[[ 18  17 -19 -15  17  18  17  17  17]
 [ 16  16 -22 -12  16  16  16  16  16]
 [ 17  17 -18 -15  17  17  17  17  17]
 [  0   0 -15 -16   0   0   0   0   0]
 [ 22  22 -21 -14  22  22  22  22  22]
 [ 33  33 -22 -14  33  33  33  33  33]
 [ 15  15 -14 -18  15  15  15  15  15]
 [ 22  22 -16 -17  21  22  22  21  22]]
->
[[ 17 -19 -15  17  18  17  17  17  18]
 [ 16 -22 -12  16  16  16  16  16  16]
 [ 17 -18 -15  17  17  17  17  17  17]
 [  0 -15 -16   0   0   0   0   0   0]
 [ 22 -21 -14  22  22  22  22  22  22]
 [ 33 -22 -14  33  33  33  33  33  33]
 [ 15 -14 -18  15  15  15  15  15  15]
 [ 22 -16 -17  21  22  22  21  22  22]]

[[-20  -9]
 [-12 -22]
 [-34 -25]
 [ -9   4]
 [ 28  26]
 [-27 -30]]
->
[[ -9 -20]
 [-22 -12]
 [-25 -34]
 [  4  -9]
 [ 26  28]
 [-30 -27]]

[[-19  18  18  18  18  17  18  18 -24]
 [-18  15  15  15  15  15  15  15 -15]
 [-18   8   7   8   8   7   7   7 -19]
 [-19  40  41  39  40  40  41  41 -17]
 [-17  11  11  11  11  11  11  11 -14]
 [-18   2   2   3   3   2   2   2 -23]
 [-18   9   9  10  10   9   9   9 -22]]
->
[[ 18  18  18  18  17  18  18 -24 -19]
 [ 15  15  15  15  15  15  15 -15 -18]
 [  8   7   8   8   7   7   7 -19 -18]
 [ 40  41  39  40  40  41  41 -17 -19]
 [ 11  11  11  11  11  11  11 -14 -17]
 [  2   2   3   3   2   2   2 -23 -18]
 [  9   9  10  10   9   9   9 -22 -18]]

[[ 0 -1  0  0  0  0  0  6 20 20 35]
 [ 0 20 20 20 20 20 20 21 20 20 35]]
->
[[-1  0  0  0  0  0  6 20 20 35  0]
 [20 20 20 20 20 20 21 20 20 35  0]]

[[ 17   5  -3  26  27  -9  20   4  11  21  -3]
 [ -3  -2  -6  -9  -6  -8  -7   9 -19  -3  12]
 [-29  11  -3   1  -8  37  -4   1 -23   7  16]
 [ 10 -21  10 -23  -4   3 -17 -27  25 -18 -20]
 [ -9   4   7   2 -13  15  -1  -8  11  -6 -14]
 [ 20 -20  -3  -1   7  -9  -5 -16   1  10 -15]
 [ 10   1   4   7  12  -5   8  -2  20   0  -7]]
->
[[  5  -3  26  27  -9  20   4  11  21  -3  17]
 [ -2  -6  -9  -6  -8  -7   9 -19  -3  12  -3]
 [ 11  -3   1  -8  37  -4   1 -23   7  16 -29]
 [-21  10 -23  -4   3 -17 -27  25 -18 -20  10]
 [  4   7   2 -13  15  -1  -8  11  -6 -14  -9]
 [-20  -3  -1   7  -9  -5 -16   1  10 -15  20]
 [  1   4   7  12  -5   8  -2  20   0  -7  10]]

[[ 13 -10 -11 -10  15  13  -1  23   0  36  -8 -11 -13]
 [ 14  27 -11  16   6 -41 -29  15 -39  33  12  -9 -24]
 [  0  20   1  14  -5 -34 -19  -6 -21  -8  12   3 -13]
 [ 18  -4 -15  -6  17   7 -22  29 -14  40  -7 -12 -20]
 [  0   9   1   6  -3 -17  -1  -3  -8  -7   7   2   1]]
->
[[-10 -11 -10  15  13  -1  23   0  36  -8 -11 -13  13]
 [ 27 -11  16   6 -41 -29  15 -39  33  12  -9 -24  14]
 [ 20   1  14  -5 -34 -19  -6 -21  -8  12   3 -13   0]
 [ -4 -15  -6  17   7 -22  29 -14  40  -7 -12 -20  18]
 [  9   1   6  -3 -17  -1  -3  -8  -7   7   2   1   0]]
---
[[  2  26]
 [ 17   8]
 [ 16   8]
 [ 42 -16]]
->
[[ 2 26]
 [17  8]
 [16  8]]

[[-12 -21   5  15]
 [  4  11  -6 -11]
 [-21 -35   7  25]
 [-22  -8 -24 -14]]
->
[[-12 -21]
 [  4  11]
 [-21 -35]]

[[ 10  31  10  -3]
 [ 21 -13  21  20]
 [-12  20  10 -11]
 [  6  14  35   9]
 [ 14  -8   6 -13]]
->
[[ 10  31]
 [ 21 -13]
 [-12  20]]

[[ 42  -5  27]
 [  3  24 -14]
 [ -9   6   8]
 [-24  21  -6]
 [-24  16   5]]
->
[[42 -5]
 [ 3 24]
 [-9  6]]

[[ 15 -37  -4]
 [-24  18   4]
 [ 16 -20  -8]]
->
[[ 15 -37]
 [-24  18]
 [ 16 -20]]

[[-36  26  -1   0  33]
 [ -5 -24  -3   8  20]
 [ -3 -20   0   9  22]]
->
[[-36  26]
 [ -5 -24]
 [ -3 -20]]
---
[[-13 -18   8   8]
 [-17  -6  41  24]
 [ -1  10   1  10]]
->
[[-6 41]
 [10  1]]

[[ 0 10 43 11  0]
 [38  3  0  0  0]
 [ 0  0  0  2 32]]
->
[[3 0]
 [0 0]]

[[-29   4 -39  22  19]
 [-41   3 -29  24  19]
 [-29   3 -41  22  19]]
->
[[  3 -29]
 [  3 -41]]

[[ 15   6  22  41 -24]
 [  2   2  12  27   1]
 [  7   5   6   7  -1]
 [ -5  -1  -3  -6  10]]
->
[[ 2 12]
 [ 5  6]]

[[ 35   8 -43  21]
 [ 31   7 -35  19]
 [ 10   3 -12  11]
 [ -9   1  10   2]]
->
[[  7 -35]
 [  3 -12]]

[[ 19  20  30]
 [-25 -23 -43]
 [ 14   6   6]
 [  2  -7  -5]]
->
[[-23 -43]
 [  6   6]]

[[ 37   1 -10  -6 -12]
 [-23   9  -9  14  18]
 [-20   8  -9  13  17]]
->
[[ 9 -9]
 [ 8 -9]]
---
[[ 16   6 -17]
 [ 19 -23 -39]
 [ 21   0 -22]
 [ 27 -15   8]]
->
[-17 -23  21]

[[-42  17]
 [-21   6]]
->
[ 17 -21]

[[ 29 -20  33  17]
 [ -8  -4  11  13]
 [  8   2   1  32]
 [-24  28  24  -5]]
->
[ 17  11   2 -24]

[[ 42   1 -12  -7 -14]
 [ 42   1 -12  -6 -13]
 [-21  12 -11  17  22]
 [ 41   0 -12  -7 -15]]
->
[-14  -6 -11   0]

[[-16 -15 -14   9  30]
 [  8   8   9  39 -25]
 [-21 -18 -17  -7  12]]
->
[ 30  39 -17]

[[ 12  15]
 [-24 -34]]
->
[ 15 -24]
